rotation steps, each row followed by its count of steps
The counts run from 0 to 198.
[ 18  15   0  -2 -17  10  -8   8   2  -4   8   2   0   7   9 -14 -13   0
  -1  -9   2  14  -7  -4 -12   3  -4  -3 -10  -1  16   0 -10   6  13  13
  -9   3  -3   2   0  15   5   7   5]	39
[ 24  -1  -6   2 -20   3   0  -4  10   6  -1   0  -4  -4  13 -13 -22   0
  10   2  -3   2   0  -2   6   3  -7  -3   1   2  -4   3  -5  14  15  19
  -5   2   3   3 -19  12   6  -1   0]	139
[ -5   4   0 -29   8  13   0 -12   7   1   5   5   0   2   4  -1   1  12
  -4  -4   2   3  -3  -4  -1   4 -17 -12 -12 -12   0   3  -6   3   7  -1
   6   3  -8  -7  -4  22  12  -9  -1]	93
[ -4   7  -2 -19 -17   8  -6 -10  13  -4   9  24  -6   8  16 -17   3   8
  -8   1  -1   4   7   2  -2  12   8  -5  -7  -3  -1   4 -15   9  -3   8
  -7  -1   4  -4   5  -1  14 -11   1]	165
[  2  -2  -1 -18  -6  12   3 -19  -4   5   0  14  19   2  10  12  -4  -1
   6   1 -10   4   0  -2  -3  -3 -11  -5   2  -8 -10  -5  -6   9  13  14
   9  -2   1  -3 -11  13   7  -6 -11]	6
[  2  10   3 -13 -17  18   6   0 -14   0  -1   6  13   9   1   1   6  -7
   6 -12 -10  17  -4   0  -2  -6  -8  -7  -7  -7   4  -4 -11   3  13  19
   4  -5   0   4   3  15  11   6  -8]	114
[ 17  -1  -3  -8 -12  -7  -4 -10   4 -10  -4  -2  -1   8  13  -5  -7   0
   3   5  -1  19   1   5  -6   7  13 -11  -5   4   1   1   8   6   3  16
 -16   0  19   0  -2  15  12 -10 -12]	60
[  0  -3  -2 -24  -1   9  -6 -18  12   2   3   0   8  -1  18   2  -7   0
  -5  18  -3  15  -1  -5   1  10  -9  -8  -4  -8  -5   4   7   5   2  -2
   1   5   0 -13  -3  22   2 -20   0]	81
[ -8   6   1 -18  -8   7  -5  -6  10  -5   6  26 -10   5  12 -10  11   8
  -5   2  -6   7   8   0  -5   8   7 -12  -6  -6  -2  10 -10   8  -1   8
  -6  -3   2  -2   7   6  20 -15  -4]	166
[  6  -1   4  -6 -21  16  14  -7  -2  12  -7   6   3   9   6  -8  -6   8
   8  -2  -9  10 -12  -7   7  -8 -16  -7   1   0   2   0  -6   5  -2  -2
  18  -5   4  -6 -15  18  13  -4  -5]	196
[ -5  12  14 -13 -13  15   6   3  -8   5  -3   9   6  10  -8  -6  11   4
   5  -4 -10  11  -6   2  -7 -12  -1 -10  -5 -13   7   4 -14  10  10   9
  -2  -6  -1  -3  -2   9  20   1  -3]	110
[ 12  -2  -5 -10 -20   2   1 -23  11  -1  -2   7   4   5  20   1  -6  -4
   4  11  -6  11  12  -3   4   5  -6  -7   3  -1  -8   5   7   8   0  17
  -2   5  11   2   2  11   5 -14  -7]	70
[ -3  11   3 -23  -3  12  -4 -18  11   5  10   5   4   4  11 -12  -3  16
  -8  -1   8   9  -1  -6   0  -1 -16  -1   0  -9   5  -3  -4   5   4   3
   2   6  -2 -17   8  12  13 -20   0]	91
[  3   5   0 -20 -13   3  -7 -19   3   1   5  15   6  21   8  -6  -5  18
   0   2   1   5   1  -3 -14   1  13 -11  -7  -4   1   3 -11   3  -6   4
 -11   7   7   0   1   3  21  -6   4]	173
[  7  -1   1  -5 -11   7  -1   4  18  -2  -1   3  -9 -14  17 -10  -4 -11
   3  14 -11  10   3   1   6   8  -9  -4  -4  -5  -1  10   3  17  17  15
  -8  -5  -4  -3 -14  15   1 -11  -1]	145
[  9   6  -2 -27  -5   3 -13  -5  14  -2  10  21 -10   6  10  -7  -7  10
  -3  -4   1   1   4   5 -14  14   5  -9  -2  -2  -5   8 -12  12   4   4
  -3   1   2   3   0   5  13 -13  -3]	161
[  0   3   7  -2 -12  16  12  -3  -4  13 -10   6   3   6   4  -8  -1   9
   3   3 -11  10 -15  -9   9  -9 -11 -11   1  -2   6   1   0   5   3  -4
  12  -4   4 -15 -13  23  15  -8  -4]	197
[ 14  -8  -4  -9 -13   0   5 -10   7  -3 -12  10  -5   4  12   1  -7  -5
   7  10 -10   6  -2   1   2  11  12 -18  -8   2  -9  13   3  11   1   8
  -7  -4  17   3 -14  16  15  -1  -7]	63
[  9  -1   4 -13  -4   8   4 -12  -5   6  -8  -7   9  12   5   2  -7   9
   5   0  -8  16 -14  -7  -9 -10  -8 -14  -4  -1   6   1   5   1   1  -4
  14   1   4  -8 -14  27  12  -8  -5]	193
[  1  14   9   0 -15  11  -9  14   6  -1   7  -4  -2   2   3 -23  -3   6
  -1   4  -2  15  -5  -5  -5  -9   0   0 -11  -8  17  -1  -7  11  12   9
 -12   1  -9 -10  -5  13   9  -2   8]	34
[  2   4   9 -12 -24   6   3 -19  -4  10  -4   3  15  24   5  -7  -7  11
   3   5  -4  18  -4  -6  -7 -16  -2  -5   2  -2   6   0  -5   4 -10  -2
   5   2   5  -6  -2   4  16  -9   1]	186
[ -7   9   9 -22  -2  17   3  -5   5  10   1  14  -3   6   0  -9   2  16
  -1  -6  -2  -4  -6  -7  -4  -5 -11 -13  -7 -12   4   6 -15   9   7  -2
   3   3  -5  -8  -2  11  25  -6   3]	97
[ 13   2  -2  10 -20   0   0   0   4   0  -1  -6   1  -4  14 -17 -13   2
   6   7  -3  15   0   2  12  -5  -2   2   1   4   3  -4   5  11  13  24
  -7  -7   5  -9  -8  11   9  -7  -3]	134
[ 10  -5  -2 -13 -19   0  -2 -21  11  -1  -3  -1   6   6  17  -3  -6  -5
   2  19  -2  15   7   1   6   7   1  -4  -3  -1  -4   4   9   8  -3  14
 -11   4  13  -5  -3  11   3 -12  -6]	69
[ -8  11   6 -26 -15  15   4 -11   2   6   5   3   2  10   0 -16   7  10
  -4  -4   6   7  -4  -2   5  -4 -13   3 -10 -13   8  -5 -17   5   4   7
  -2   5  -3 -10   2   5  14  -2   1]	100
[ 12   2  -5 -11 -12   5  -3   7   0 -10  -7   8 -10   3  11  -5  -3 -10
   2  -8  -8  16  -9   6 -10  14   8 -16 -14   4   5   6  -6   7   8  11
  -6  -8   7   8  -7  17   9   5 -10]	50
[ -3   1   1 -12   0   9  -7  -6  -5  -6   8  -2  16  -5   5   1  -6  14
   2   3  -6   8  -2  -4  -1 -10  -4  -7  -5 -10  -3  -9  -1   5  16  10
   7  -2  -8 -17 -15  28  11 -13  -6]	16
[ -6  12  16 -14 -10  14   1   4  -9   2  -3  -2   9  11  -7  -4  11   0
   1   0  -8  21 -10   3  -6 -13   3  -6  -8 -13   9  -3 -10   6  10   7
  -6  -7   0 -11  -4  12  16   1  -4]	111
[ -1  11   8   2 -14  14  -5  17   5   1   1   4  -4  -3   3 -17  -1   5
   2   3 -11   8  -6  -6  -2  -9  -1  -7 -11 -10  15   8 -10  11  14   4
  -7  -3 -11  -8 -12  17  14   1  10]	33
[  7  -4   2   6 -18   4   3   3   4   0  -5  -6   1  -5  14 -16  -9  -4
   6  11  -8  16  -4   1  17  -3   6  -2  -5   0   3  -4   5  10  12  15
  -8 -11   7 -12 -13  16  10  -5  -3]	133
[  6  10  -3  -1 -13  13  -6   0   3  -4  12   3   2  -4   7 -14  -9  13
   5 -10  -4   4   5  -9  -1 -10 -17   0  -9  -9   7  -4 -10   6  15  19
   3   5 -14  -2  -5  20  11  -3   3]	27
[  3   2   1 -28  -4   3 -10  -2  12  -4   6  19 -14   4   7  -8   0   8
  -4   1  -3   0  -1   5 -12  14   9 -14  -7  -4  -7  13 -11  11   3  -3
  -3   0   0   3  -9  11  13  -9  -2]	162
[ -1  11   2 -20  -7  16   2 -13   5  11   5  16   1   9   4  -8  -6  18
  -3  -9   4  -5  -6  -6  -4   3 -13  -7  -4  -9   3  -1 -18   6   6   1
   1   7  -5  -7   0   8  21  -4   5]	96
[ -1   2   3  -2  -7  14  -1   1  -3   5   7   6  10  -4   6  -4  -9  16
   2   4 -12  -4  -7  -8   4  -8  -1  -5  -7  -7  -3  -5  -8   8  14   2
   5  -2 -11 -15 -22  25  18  -4   4]	20
[ 17  -2   0   5 -15  -1   0   4  -7   4  -4  -7   5   4   5  -9 -20   8
   8   3  -5  13 -12   3   0  -7  11  -8   3   5   1  -5  -1   8  14  12
  -5  -9   7  -9 -16  19  17  -1  -5]	129
[-12   2   5 -21 -15   7  -2 -18   3  -2  -5   8   6  17   7  -5  10   4
  -3  15  -8  15  -2  -5  -3  -1  15 -10 -17  -8   4   3  -5   3  -7   0
 -12  -1   4  -5  -4   7  15  -2   1]	176
[  7   1   2  -8 -10  10   8 -14  -7   3  -7   5   9  11   8   3  -2   7
   8  -7  -9  16  -4  -9  -7 -12 -16 -14  -1  -2   5   1   4   1   1   3
  19   0   2  -1  -6  26  14 -13  -9]	192
[ -6  -2   8 -21 -10   9   1  -6  -6   7   2   5  13  -2   2   0   0   8
   4  10 -16   6  -3   1   4 -10  -2  -2   1  -9 -11  -4  -8  10  10   3
  11  -9  -3 -13 -22  14  12 -12  -7]	11
[ -4   6   4 -10 -16  12  -3   3   3   1   9  -1   3  -4   1 -20  -3  18
   4  -1  -6   4   6  -2   7 -14 -10   2  -4  -9  -2  -5 -10  14  10  10
   8  -5 -14  -7 -16  15  15  -6   0]	23
[ 11  -2   2 -13 -25  11   7 -13  -4  13  -6  -1  10  15   4  -8 -12  13
   5  -2  -2   9 -12  -5   4  -8 -12  -2   1   1   2  -5  -7   3  -4  -2
  15   1   5  -7 -14  15   7  -1  -4]	195
[ 18  -4   1 -16  -9  -3  -6 -19  11   4   1  -3   7   8  11   5 -18   5
   4  17   1   6   1  -1  -9   2   5 -12   3  -2  -7   6   8  11  -2   3
  -7   9  10  -7  -8  17   7 -15  -1]	73
[  5   8   2   1 -26   8   6   4 -12   0  -1   2   7   7   2 -14  -2   2
   6  -6 -11  20  -2   7   5 -13   3  -1   5   2   3  -6  -7   9  11  18
   6 -14   5  -2   0   9  17  -2 -10]	122
[ -8   4   3  -9  -8  12  -3   6   2  -3   8  -3   2  -7   3 -16   3   9
   1   4  -7   9   3  -4   9 -10  -8  -1 -14 -11   2  -3  -7  10  13  10
   3  -5 -17  -9 -19  23  12  -3   0]	24
[  3  12   2  -9 -12  13  -5  13   3  -9   1   0  -6  -2   6 -13   1 -10
   1  -5  -8  18  -1  -2  -6   1  -9  -6 -20  -9  13   7  -7   8  15  13
  -3  -2 -11   4  -9  22   3   4   1]	37
[ 10   8   2  -7 -23  15  -4   8   4   3   8   1  -2   3   1 -20 -13   9
   4  -6  -1   2  -3  -6   0  -4  -8   3 -14  -6   5  -1 -20  11  10   9
  -2   3 -13   1 -16  11  10  10  10]	31
[  5   7   0 -23 -14   2 -14  -1  17  -5  14   7  -9  -2  17 -17  -4  -1
  -9   6   2  11   8   5  -4  12  -2   3   0  -5   0   5  -9  14   3  11
  -7  -1   2  -3   1   2  -1 -19  -4]	156
[  1   1   6 -18 -13  11   1 -11  -5  11   5   9  14   5   2  -1  -7  13
   6   3 -11   2   1   1  -1 -13  -4  -1  11  -5 -11  -6 -11  14   8   6
  13  -6  -1  -8 -19   7  14 -12 -10]	10
[ -4   7   0 -13 -21   7   1 -24   2  -3  -1  16  11  20  11  -5   7   5
   1   3  -6  15   9  -6  -4  -7  -1  -7  -7  -6   1   2  -5   2  -7  13
  -3   4   3   4  10   5  16  -6  -2]	178
